Some points, each followed by its number:
array([-0.2, -2.0, -0.7, -0.8,  0.4, -1.0,  0.3, -0.4,  0.0, -0.6, -1.2,  0.3,  0.5,  0.1, -0.2, -0.2,  1.1]) 0
array([ 0.4, -0.7, -0.7, -0.9,  0.7, -0.2,  0.3,  0.2,  0.1,  0.7, -1.3, -0.4, -0.2,  0.2, -0.3,  0.7,  0.3]) 1
array([-0.1,  0.0,  2.2,  0.0,  0.6, -0.5, -0.9, -1.5, -0.1, -1.7, -0.1,  0.1,  0.1,  1.4,  0.6, -2.8,  0.4]) 2
array([-0.4, -0.2, -0.8,  0.4,  0.2,  0.1,  1.3, -1.1, -0.3,  1.0, -0.5,  1.3, -0.1,  0.5, -0.4, -0.1, -1.0]) 3
array([-0.4, -1.2, -0.4, -0.9,  0.1, -0.6,  0.5, -0.1, -0.4, -0.5, -0.5,  0.4,  1.0, -0.3, -0.1,  0.0, -0.1]) 4
array([-0.6, -0.1,  0.2, -1.0,  0.4,  0.3,  0.5,  0.9,  0.4, -0.6, -0.4,  0.1,  1.2,  0.0,  0.6,  0.2,  0.8]) 5
array([-0.3, -0.7,  1.4, -2.1,  0.3, -0.3, -1.0,  2.5,  0.8, -2.7,  0.5, -1.5,  1.9, -1.2,  1.6,  0.1,  2.1]) 6
array([ 1.4, -0.8, -0.2,  0.6, -1.4,  1.6, -0.3, -0.5, -1.6,  0.3,  0.9, -0.8, -1.8, -1.4, -0.6,  1.0,  1.1]) 7
array([-1.9, -0.8, -1.5,  1.1, -0.7, -1.0,  0.4, -1.0,  0.5, -0.6,  0.4,  2.2,  0.9, -1.9, -0.7, -1.9,  0.0]) 8
array([ 1.4,  0.1, -0.4,  0.3,  1.2,  0.0,  0.4,  0.1,  0.0,  0.7, -0.5, -0.6, -0.7,  0.0, -1.3,  1.6, -1.4]) 9
array([ 1.1, -0.3,  1.3,  0.2, -0.3, -0.7, -1.3,  0.8, -0.2, -1.7,  1.8, -1.4, -0.7, -1.2,  0.7, -0.4,  0.2]) 10
array([ 0.8, -0.7, -1.7,  2.0,  0.3,  1.9,  0.2,  0.4, -2.8,  1.9,  1.9,  0.0, -1.2, -2.3, -1.3,  2.3,  0.3]) 11
array([ 1.5, -0.1, -0.3, -1.6, -4.2,  1.7, -1.1,  0.4,  0.3, -0.2, -0.8, -1.1, -2.5, -0.5, -0.4,  1.1,  1.3]) 12
array([-0.5, -1.7,  0.5,  0.7,  0.4, -1.0,  0.3, -0.9,  0.4, -0.3,  0.9,  0.0, -0.6, -1.2,  0.7, -1.3, -0.6]) 13
array([ 0.7, -1.5,  0.4, -0.3,  0.4, -1.2, -0.4, -0.7,  0.0, -0.8, -0.9, -0.9,  0.2,  0.9, -0.4,  0.6,  0.4]) 14
array([-0.2, -0.6,  2.4,  0.6,  0.5, -0.4, -1.1,  1.3,  1.6, -1.8,  2.4, -1.7, -0.6, -1.8,  2.4, -1.4,  1.0]) 15
Which two points above are nearest to each new point, looking only along the 3 directions in which the numbered points spread most? Their numbers follow each, nearest first.
array([-0.4,  0.4,  0.5,  0.8,  1.1,  0.3, -0.6, -0.1, -1.0,  0.0,  0.7,  0.7,  0.3,  0.5, -0.2, -1.0, -0.4]) 13 4
array([ 2.0,  1.2,  0.4,  0.6, -1.8,  2.4, -0.8,  0.7, -1.2, -0.1,  1.4, -0.4, -1.5, -0.7, -0.3, -0.1, -0.5]) 7 10
array([ 0.6,  0.9,  1.0, -0.7,  0.0,  0.4, -0.6,  1.7,  0.2, -1.4,  0.8, -0.9,  0.4, -0.2,  0.9,  0.4,  1.0]) 10 5
array([ 0.2, -1.2,  0.5, -0.6,  0.0, -0.9, -0.4,  0.3, -0.2, -1.3,  0.6, -0.5,  0.4, -1.0,  0.4, -0.3,  0.1]) 5 14
array([ 0.1,  0.0,  0.8,  1.3,  0.2,  0.0,  0.1, -0.4,  0.4,  0.0,  1.4, -0.1, -1.2, -0.5,  0.8, -0.9, -0.5]) 13 10
array([-1.0,  0.0,  0.1,  0.1,  0.6,  0.6,  1.1, -0.1,  0.8,  0.4, -0.1,  0.7,  0.3,  0.2,  0.8, -0.4,  0.1]) 4 0
array([-0.3,  1.1,  1.5, -1.9,  0.4,  1.0, -0.7,  3.3,  1.3, -2.2,  0.4, -1.3,  1.9, -0.3,  1.9,  0.6,  2.6]) 6 10
array([ 1.9, -0.4,  0.8,  1.0, -0.7, -1.2, -1.3, -0.4, -1.2, -1.0,  2.1, -0.9, -1.7, -1.1, -0.2, -0.6, -1.1]) 10 13
array([ 0.6, -1.9,  0.2,  0.4, -0.2, -1.6, -0.4, -1.0, -0.9, -0.8,  1.0, -0.3, -0.7, -1.3, -0.2, -0.8, -1.0]) 13 4
array([ 0.7, -1.4, -0.7, -0.1, -1.6,  1.0, -0.4, -0.6, -1.1,  0.5,  0.1, -0.8, -1.8, -1.2, -0.7,  1.4,  1.7]) 7 9
array([ 0.2, -0.3, -2.2, -0.4, -0.3, -0.1,  1.8, -1.7, -1.9,  1.4, -1.8,  2.2,  0.5,  1.3, -2.0,  0.9, -1.6]) 3 9
array([-1.4, -0.1,  1.8, -0.6, -2.2, -1.8, -2.8, -1.1,  1.2, -0.3, -0.9, -2.2,  1.0,  1.9,  1.6, -1.2,  1.8]) 6 5
array([ 0.1, -0.4,  1.1,  0.3,  0.2, -0.3, -0.4,  0.4,  0.5, -0.9,  1.3, -0.7, -0.4, -0.9,  1.1, -0.7,  0.2]) 10 13
array([-0.1, -1.3,  0.7,  1.5,  0.3, -0.9,  0.1, -1.2,  0.3,  0.0,  1.5, -0.1, -1.4, -1.1,  0.6, -1.5, -1.1]) 13 8
array([-0.1,  1.1, -0.9,  0.0,  0.2,  0.3,  0.1,  0.4,  0.6,  1.7, -0.5, -0.2, -0.4, -0.5, -0.5,  0.4, -0.9]) 9 1
array([-0.1, -0.4,  0.0,  0.7, -0.2, -1.0, -0.4, -0.9,  0.4, -0.5,  0.0, -0.1,  0.3, -0.1, -0.7, -0.1, -0.4]) 4 0
array([-1.0, -0.4,  1.6, -1.1,  0.7,  0.3, -0.3,  2.1,  1.6, -1.8,  0.6, -1.1,  1.3, -1.0,  2.1, -0.4,  1.9]) 6 10
array([ 1.6,  0.8, -1.0,  2.1, -0.2,  2.7, -0.1,  1.1, -2.7,  1.4,  2.5,  0.1, -1.2, -1.9, -1.0,  1.5, -0.8]) 11 7
array([-0.8, -1.8,  0.1,  1.1,  0.5, -0.9,  0.9, -1.7,  0.3,  0.5,  0.6,  0.7, -0.7, -0.8,  0.4, -1.4, -1.2]) 8 13
array([ 0.4,  1.0,  0.2,  0.9,  0.0,  0.6,  0.5, -0.2, -0.1,  0.5,  0.7,  0.4, -0.9,  0.5,  0.2, -0.1, -0.6]) 9 4
array([-1.3, -0.4, -1.2,  0.5,  0.6,  0.5,  2.3, -1.6,  0.2,  1.8, -1.2,  2.1,  0.2,  0.9, -0.3, -0.3, -1.0]) 3 8
